128 stands for zero in the data rows.
Some points, one per row:
[163 120  85 112 135  95 121 145 137 100 170 155]
[148 128 100 154 134 107 112 138 129 109 151 125]
[159 116 105 150 143 100 109 138 120 110 145 142]
[157 141  95 154 148  95 125 127 121 105 123 145]
[122 131 158 101 151 137 120  93 103 152 108 159]
[ 85 132 147 118 100 155 163 139 171 125 108  92]
[ 85 132 171 110 116 163 147 124 140 156  92 100]
[107 151 120 172 112 134 152 126 160 125  90  86]
[ 93 147 132 172 108 163 140 116 155 125 100  85]
[132 156 129 165 103 103 145 110 149 119 103 122]
[155 101 140  87 147 124 132 116  93 110 170 162]
[124 147 171 134 162 116 109  93 101 156  84 139]
[108  93 163 126  85 170 116 147 132 141 154 100]
[121  99 145 139  85 170 118 157 132 120 153  98]
[155 140 101 118 162 108 132 124  86  94 170 147]
[147 104 133  90 138 126  93 130 106 143 170 156]
[155 116 147  95 162 132 109 100  86 125 139 170]
[ 93 155 101 172 116 139 147 131 163 125 108  85]
[163 131  87 172 147  91 107 139 132 104 148 116]
[108  93 163 103  85 170 116 139 148 156 123 131]
[ 93 140 171 126 131 163 147 108 117 156  84 100]
[140 106 129 171 106 146 115 144 147 120 114  98]
[125  87 138 104 111 159  91 151 119 142 170 138]
[155 132 108  95 162 139 124 116  86 102 170 147]
[131 136 153 104 170 125 111  92  92 147 113 162]
Then 12 other points, each followed by its number:
[103 109 139 135  95 152 105 122 149 162 112 153] 0
[153 103 140  90 133 116  93 130 104 145 162 167] 1
[145 124  85 152 161 127 110 147 101  94 170 121] 2
[140 124  85 157 162 132 109 147 101  94 170 116] 3
[167 113 102 117 155  97 130 144 106  99 152 153] 4
[ 93 132 171 103 108 155 140 124 148 164  84 116] 5
[163 132 147  95 154 108 124 116  86 141 100 170] 6
[ 90 124 161 112 115 165 142 119 147 158  94 109] 7
[159 102  85 139 110 121 101 156 140 112 170 142] 8
[142 139 108 112 161 141 127 119  94 105 155 133] 9
[147 140  93 126 162 132 109 155 101  86 170 116] 10
[155 101 147  87 131 139 109 116  93 125 170 162] 11
Which two of these numbered points are nearest to each point below, ignoring the 3 directions in which the first points spread most? Their numbers follow each, nearest first.
[ 85 132 163 110 123 170 147 116 140 156  92 100] > 7 4
[108 101 132 141  85 147  93 124 155 164 115 170] > 0 8
[141 131 101 134 145 135 112 155 116  98 153 114] > 10 2
[ 93 147  85 126 116 108 101 131 171 141 162 155] > 0 8
[166 138 106 165 141  88 139 122 128 104 103 136] > 6 4
[119 103 144 142  98 128 111 124 156 159 109 144] > 0 1
[101  93 155 118  85 170 147 162 140 133 123 108] > 4 7
[146 121  92 159 142 111 107 144 121 101 170 123] > 2 3
[108 142  85 129 124 107 102 131 159 131 164 153] > 0 8
[147 124 132 172  92 163 116 155 140 110 100  85] > 6 11
[140 109 116  87 162 155 147 124  93 102 170 131] > 9 10
[163  93  85 134 108 124 101 155 140 118 170 147] > 8 1
[163 124  85 110 131  93 116 147 140 102 170 155] > 5 7
[140  93 147  87 123 155 109 131 101 118 170 162] > 11 7
[158 111 131  99 132 109 101 130 109 137 152 167] > 1 8
[ 93 154 116 154 121 138 142 125 153 134 108 100] > 7 8
[155 109 116  87 147 124 132 139  93 102 170 162] > 4 7
[171 140 101 165 154  85 147 124 117  94 108 131] > 4 6
[158 129 107  95 159 128 127 119  94 104 166 150] > 9 7
[163 116  85 149 154 124 109 139 101  94 170 131] > 2 3
[158 117 113  92 150 115 128 137 100 100 163 161] > 4 7
[163 124  85 103 154 132 116 139 109  94 170 147] > 9 7
[100 150 115 167 139 152 135 138 126 116 112  86] > 2 3
[107 124 143  93 102 134 141 119 161 161 101 151] > 5 7
[138 101 115 160 117 151  98 159 137 119 156  85] > 2 3
[123 103 106 148  91 146 114 142 144 130 168 121] > 8 11
[101 163 108 172 131 147 155 124 140 118  92  85] > 9 2
[ 93 171 140 165 123 116 132 108 155 149  84 100] > 1 8
[151 119  99 114 139 132 116 136 122 109 153 145] > 7 8
[124 140 155 103 170 132 116  85  93 149 108 162] > 8 7
[108 135 160 111 124 134 142 120 132 157  91 121] > 5 7
